In the data rows, 500 means zero.
Some points:
<285 501 636 432 245 257 346 433 458 295 843 360 397 656 334 670 509 488 380
 194 192 397 143 403 668 334 640 718 563 650 355 520 677 474 292 778 340 655
 380 649 660 395 438 385 636 615 333 477 515 583 749 455 719>
<480 630 567 552 357 237 287 306 425 522 424 632 421 330 451 585 442 408 692
 625 519 336 422 555 592 468 403 288 463 272 472 124 587 526 485 792 425 390
 589 266 492 278 744 314 562 577 650 216 585 458 574 604 426>
<578 481 584 509 559 273 687 349 466 659 541 403 529 417 415 529 622 657 596
 526 440 301 533 679 567 620 315 299 256 473 641 455 286 436 638 406 507 428
 802 321 862 669 511 618 550 299 785 586 429 602 349 369 437>
<629 610 506 595 437 548 496 767 324 693 234 311 392 502 757 373 857 639 450
 642 726 723 738 592 334 658 445 476 697 368 570 735 607 423 622 282 443 885
 556 525 537 684 417 750 621 193 438 756 408 204 228 473 745>
<787 650 462 637 716 560 597 667 431 481 344 541 397 311 742 343 475 419 606
 702 706 641 434 721 124 332 527 720 642 536 546 768 336 763 450 319 523 163
 566 482 561 518 602 511 60 670 753 426 271 227 456 302 87>
<473 572 599 276 323 403 220 491 259 343 786 214 385 493 369 499 515 505 350
 565 551 410 505 578 496 431 637 349 395 292 387 450 396 533 785 395 553 387
 486 727 627 210 616 564 380 472 471 443 593 508 446 557 486>
<180 746 498 492 325 481 448 438 471 284 915 588 554 734 629 642 427 418 542
 241 368 337 218 532 686 299 700 650 517 457 328 494 871 469 686 540 549 546
 328 544 638 278 325 314 613 646 552 400 622 537 908 734 623>
<521 510 260 650 606 370 263 350 557 401 554 343 226 469 597 577 500 583 587
 589 513 336 667 454 513 379 746 401 436 452 490 460 458 482 365 502 444 346
 678 218 288 343 646 373 492 664 731 436 737 604 352 741 600>
<908 396 547 604 870 424 588 733 487 435 463 497 574 414 659 187 457 589 462
 522 650 606 597 722 242 625 415 558 600 546 593 328 588 543 162 378 411 77
 425 326 590 322 435 424 161 719 717 347 339 502 644 452 0>
<335 568 481 411 658 744 616 214 504 254 450 648 604 627 420 647 515 517 813
 674 473 433 569 437 737 699 472 520 503 248 646 590 382 377 460 464 562 497
 268 706 452 507 413 489 495 548 308 521 392 568 441 455 474>
<681 613 554 386 414 503 368 716 522 232 415 634 555 593 324 703 239 414 395
 295 371 575 98 350 533 594 450 869 595 790 281 262 406 411 337 398 373 486
 435 586 526 325 402 134 387 780 212 54 630 495 832 441 668>
<428 495 470 393 617 322 518 433 699 764 530 537 584 460 609 656 532 486 672
 807 407 486 412 389 671 411 307 433 245 432 394 627 696 502 563 646 280 672
 740 439 533 572 591 386 443 573 599 489 664 626 496 632 416>
<686 564 504 947 363 556 586 793 348 566 285 343 581 325 425 532 277 517 166
 516 539 766 460 678 493 548 481 666 733 676 400 850 521 415 519 180 633 420
 520 544 305 522 264 618 618 350 484 621 272 491 439 516 599>
<506 490 331 621 579 515 768 619 553 354 494 378 601 541 585 504 539 566 453
 87 564 675 755 231 502 680 486 879 427 868 617 642 495 536 420 309 494 629
 546 497 608 331 382 297 587 538 735 313 411 466 529 299 566>
<521 543 302 540 611 477 499 241 562 541 637 665 349 466 310 550 321 312 519
 527 529 537 419 628 697 191 439 411 367 329 537 432 496 428 479 345 636 669
 444 491 388 798 514 384 691 424 499 705 544 490 572 521 416>
<517 619 502 375 699 282 354 379 624 772 535 656 411 584 387 577 639 492 793
 558 405 423 561 520 666 363 633 336 347 363 389 494 528 555 491 694 385 511
 562 443 416 627 599 515 446 651 505 351 556 628 533 543 368>
<571 503 483 640 722 336 723 610 300 639 365 469 833 373 611 326 552 589 567
 479 450 790 808 760 304 643 442 466 779 630 410 558 485 679 246 171 456 329
 589 381 564 661 625 743 371 330 581 564 341 519 124 372 245>
<623 395 441 771 575 370 550 722 557 524 282 364 575 706 553 292 456 724 447
 472 652 837 339 555 356 657 606 750 801 610 503 737 302 300 197 490 560 520
 396 540 359 354 488 475 439 572 509 414 433 372 528 393 669>
<523 416 454 431 784 547 210 349 652 723 514 701 318 38 428 398 525 623 782
 471 449 640 482 523 506 453 581 418 299 523 477 214 478 557 540 401 208 402
 597 329 592 592 612 384 471 645 754 505 597 408 500 709 462>
<435 500 616 373 552 691 249 454 579 467 726 536 583 293 623 580 535 363 144
 661 399 355 559 419 430 243 673 332 440 551 494 488 448 446 492 657 649 446
 499 474 490 604 533 732 416 343 329 637 655 337 555 626 346>
<545 385 596 608 540 323 443 464 662 665 586 566 436 176 584 516 471 414 557
 227 401 224 652 561 417 491 510 355 365 547 450 370 398 467 460 311 380 571
 349 269 572 388 491 408 340 690 671 426 561 322 433 539 415>
<289 506 585 347 675 430 674 443 460 356 297 350 636 739 594 437 492 579 700
 638 525 497 182 443 527 364 391 439 603 371 579 415 562 353 512 776 680 593
 556 702 438 530 377 344 496 621 383 481 544 724 533 608 673>
<376 536 391 276 456 659 336 456 554 237 725 496 772 642 372 726 422 547 680
 81 542 583 204 313 704 365 484 868 349 695 382 312 579 145 740 727 517 526
 240 522 517 259 390 297 435 761 367 58 693 231 703 351 624>
<486 545 719 715 648 307 640 506 534 614 489 452 551 264 446 402 504 638 335
 518 489 590 510 643 368 607 530 540 468 536 615 254 578 664 331 332 668 448
 433 514 796 620 550 603 447 525 891 771 407 629 365 434 269>
<592 482 493 887 419 727 726 509 525 284 520 524 372 690 574 346 408 587 550
 285 633 553 549 373 356 684 645 865 776 815 468 627 330 392 348 286 345 300
 620 446 561 242 384 407 590 438 511 284 291 462 545 683 783>
<538 651 459 293 245 575 522 348 454 537 646 487 467 344 612 353 515 338 352
 546 348 341 597 573 526 390 650 346 428 348 286 543 458 566 760 587 559 697
 466 665 466 557 839 391 281 390 545 722 493 471 584 441 483>
<526 349 385 710 667 425 507 722 518 494 292 601 697 700 603 569 528 724 742
 368 652 824 380 606 714 696 652 725 772 603 517 828 671 361 362 600 422 554
 394 758 370 328 456 554 792 599 305 612 593 445 449 782 669>
<429 400 427 656 792 572 438 493 398 642 404 470 522 614 759 531 495 396 736
 533 449 715 463 453 476 824 348 591 888 475 573 687 670 364 513 739 321 527
 324 707 268 405 224 495 795 736 303 548 690 465 497 518 612>
<576 450 565 567 313 537 407 416 592 441 554 440 272 533 581 591 508 456 498
 499 436 475 563 449 396 287 506 348 358 580 429 413 545 324 816 492 534 469
 509 630 526 534 639 617 532 494 553 442 741 359 627 432 442>
<448 559 516 502 570 651 273 542 720 712 687 633 362 295 554 500 534 317 649
 498 366 111 917 271 310 524 248 375 101 420 610 53 296 499 431 511 512 342
 519 355 548 460 588 422 249 425 556 498 544 636 547 407 476>
<634 684 581 331 208 503 431 543 327 382 685 437 608 410 483 384 434 225 336
 583 518 455 572 573 331 399 627 340 362 349 460 342 556 467 635 519 579 388
 619 825 608 527 746 589 364 410 322 595 524 378 437 246 391>
<545 354 308 417 465 370 536 815 479 476 718 364 643 690 343 671 570 377 406
 247 382 474 217 602 462 443 547 742 629 863 547 503 508 311 419 395 392 383
 541 487 787 456 440 532 683 576 324 373 565 481 385 471 590>
<513 473 436 536 279 522 588 540 422 427 296 443 489 543 399 474 399 743 136
 681 613 316 382 381 613 482 581 660 470 420 511 919 361 632 412 451 617 702
 487 384 420 659 554 286 722 550 491 621 506 674 563 535 483>
<519 622 587 564 471 136 308 780 469 756 376 637 386 331 325 464 703 703 680
 628 525 765 507 382 570 544 597 501 532 600 641 285 777 411 495 542 335 449
 549 317 689 546 815 490 770 659 678 572 574 499 517 572 341>
<518 593 718 321 327 598 330 419 466 463 754 399 381 266 455 389 442 239 438
 801 261 338 636 637 524 86 667 276 388 363 471 405 539 637 783 533 701 371
 408 643 645 667 607 601 332 188 510 660 624 334 355 320 485>
<441 521 308 631 705 493 285 487 590 795 445 664 368 516 554 541 497 601 507
 568 384 206 401 519 475 501 637 352 523 355 429 205 186 550 529 823 520 178
 462 382 257 354 751 301 597 436 579 488 616 341 369 672 360>
<583 306 680 292 503 605 673 508 275 494 155 275 639 458 643 408 616 483 616
 581 587 604 715 613 528 821 251 395 550 397 907 524 345 644 661 587 692 529
 617 698 317 601 355 695 212 198 173 521 397 485 0 268 588>
<318 469 783 250 427 753 660 330 481 629 664 633 590 520 416 616 309 412 794
 642 487 361 683 603 376 440 271 405 445 672 439 317 410 477 406 604 567 568
 415 338 413 525 420 461 459 576 420 288 463 571 529 410 493>
<408 414 383 264 426 407 794 366 454 611 228 361 564 730 668 223 875 523 599
 605 608 578 594 405 317 767 577 361 681 294 835 578 386 753 632 352 653 544
 576 761 464 851 337 999 496 117 278 521 444 349 58 379 535>
<412 453 457 445 368 709 443 462 416 319 424 454 578 493 330 409 264 465 225
 685 543 274 459 312 564 388 599 529 583 551 408 806 350 714 377 594 467 673
 587 436 548 632 335 471 706 458 467 653 435 485 583 513 683>
<292 435 315 529 622 538 351 299 637 602 533 617 144 656 595 343 514 596 481
 414 673 283 571 610 529 703 555 213 397 332 521 299 358 559 507 485 548 186
 630 504 352 379 560 426 222 477 419 401 402 764 453 661 407>
<307 455 506 535 517 526 554 507 822 310 511 486 624 419 471 392 378 486 383
 433 337 687 243 278 552 320 333 765 516 714 471 587 552 478 468 624 349 420
 480 241 536 365 544 127 529 679 404 221 493 348 750 611 614>
<502 565 446 592 278 641 651 559 509 102 380 381 487 464 505 807 374 443 38
 421 679 492 408 353 602 621 671 507 500 506 499 705 424 614 443 340 549 897
 506 544 342 544 123 557 571 372 401 722 364 603 524 394 655>
<494 381 502 607 540 492 399 686 544 338 492 664 540 726 476 507 415 531 410
 379 539 427 576 469 536 412 458 250 476 378 492 459 442 350 586 679 691 564
 342 590 309 510 547 612 548 511 489 426 338 619 483 621 635>
<362 489 390 608 270 432 437 345 484 397 722 399 650 610 468 641 567 482 455
 121 562 741 310 386 629 541 591 660 757 595 610 607 807 493 575 430 288 576
 460 418 704 486 614 662 720 719 427 495 682 745 956 525 820>
<587 674 503 440 275 552 442 459 437 689 511 714 545 550 541 463 688 305 298
 693 410 507 464 431 313 527 476 398 353 663 305 447 536 542 631 476 527 731
 435 635 239 384 585 568 374 286 449 728 397 697 635 589 262>
<684 431 417 287 537 493 279 632 459 533 320 664 442 363 409 420 365 465 350
 639 426 282 577 453 843 428 470 318 396 333 308 443 650 560 604 531 574 550
 517 582 408 490 427 507 582 487 525 655 433 749 509 579 524>
<537 91 553 317 484 631 964 634 508 642 317 361 485 537 711 191 777 503 779
 488 715 823 853 549 467 612 318 485 435 429 754 683 688 746 514 424 497 411
 527 431 537 839 488 968 453 129 563 744 314 403 213 413 444>
<631 519 395 641 427 661 622 393 357 472 487 506 424 618 415 639 531 499 147
 731 538 481 328 713 656 609 544 539 555 461 432 585 415 496 398 521 493 850
 371 512 397 636 308 529 763 337 514 638 353 662 716 529 598>
<345 357 611 410 563 793 895 356 552 515 461 606 513 721 183 692 321 496 448
 429 666 574 533 421 320 569 171 448 239 321 534 429 509 723 418 582 534 533
 356 230 435 454 357 460 469 408 429 526 353 502 450 311 367>
<392 548 684 286 471 542 519 421 617 613 485 597 447 554 200 681 648 620 757
 383 301 317 732 402 382 424 195 369 498 450 489 646 569 355 500 505 558 513
 797 487 541 678 495 710 532 640 608 549 670 443 596 492 438>
Along one direction, these points spread out more than along any other. Take the direction at right angles to it along which they spread out most. Then take the direction at right angles to both along which they spread out most. Go by this last direction. How far along it is each point below, from 0 to 99? 50 is the average, and the first point above lies past it. One standard deviation of the points above along it is 16.
<513 473 436 536 279 522 588 540 422 427 296 443 489 543 399 474 399 743 136
 681 613 316 382 381 613 482 581 660 470 420 511 919 361 632 412 451 617 702
 487 384 420 659 554 286 722 550 491 621 506 674 563 535 483> 65
<537 91 553 317 484 631 964 634 508 642 317 361 485 537 711 191 777 503 779
 488 715 823 853 549 467 612 318 485 435 429 754 683 688 746 514 424 497 411
 527 431 537 839 488 968 453 129 563 744 314 403 213 413 444> 52
<908 396 547 604 870 424 588 733 487 435 463 497 574 414 659 187 457 589 462
 522 650 606 597 722 242 625 415 558 600 546 593 328 588 543 162 378 411 77
 425 326 590 322 435 424 161 719 717 347 339 502 644 452 0> 4
<408 414 383 264 426 407 794 366 454 611 228 361 564 730 668 223 875 523 599
 605 608 578 594 405 317 767 577 361 681 294 835 578 386 753 632 352 653 544
 576 761 464 851 337 999 496 117 278 521 444 349 58 379 535> 71
<376 536 391 276 456 659 336 456 554 237 725 496 772 642 372 726 422 547 680
 81 542 583 204 313 704 365 484 868 349 695 382 312 579 145 740 727 517 526
 240 522 517 259 390 297 435 761 367 58 693 231 703 351 624> 48
<318 469 783 250 427 753 660 330 481 629 664 633 590 520 416 616 309 412 794
 642 487 361 683 603 376 440 271 405 445 672 439 317 410 477 406 604 567 568
 415 338 413 525 420 461 459 576 420 288 463 571 529 410 493> 51
<521 510 260 650 606 370 263 350 557 401 554 343 226 469 597 577 500 583 587
 589 513 336 667 454 513 379 746 401 436 452 490 460 458 482 365 502 444 346
 678 218 288 343 646 373 492 664 731 436 737 604 352 741 600> 36
<686 564 504 947 363 556 586 793 348 566 285 343 581 325 425 532 277 517 166
 516 539 766 460 678 493 548 481 666 733 676 400 850 521 415 519 180 633 420
 520 544 305 522 264 618 618 350 484 621 272 491 439 516 599> 52
<502 565 446 592 278 641 651 559 509 102 380 381 487 464 505 807 374 443 38
 421 679 492 408 353 602 621 671 507 500 506 499 705 424 614 443 340 549 897
 506 544 342 544 123 557 571 372 401 722 364 603 524 394 655> 79
<576 450 565 567 313 537 407 416 592 441 554 440 272 533 581 591 508 456 498
 499 436 475 563 449 396 287 506 348 358 580 429 413 545 324 816 492 534 469
 509 630 526 534 639 617 532 494 553 442 741 359 627 432 442> 56
<787 650 462 637 716 560 597 667 431 481 344 541 397 311 742 343 475 419 606
 702 706 641 434 721 124 332 527 720 642 536 546 768 336 763 450 319 523 163
 566 482 561 518 602 511 60 670 753 426 271 227 456 302 87> 19
<292 435 315 529 622 538 351 299 637 602 533 617 144 656 595 343 514 596 481
 414 673 283 571 610 529 703 555 213 397 332 521 299 358 559 507 485 548 186
 630 504 352 379 560 426 222 477 419 401 402 764 453 661 407> 42
<480 630 567 552 357 237 287 306 425 522 424 632 421 330 451 585 442 408 692
 625 519 336 422 555 592 468 403 288 463 272 472 124 587 526 485 792 425 390
 589 266 492 278 744 314 562 577 650 216 585 458 574 604 426> 38
<538 651 459 293 245 575 522 348 454 537 646 487 467 344 612 353 515 338 352
 546 348 341 597 573 526 390 650 346 428 348 286 543 458 566 760 587 559 697
 466 665 466 557 839 391 281 390 545 722 493 471 584 441 483> 71
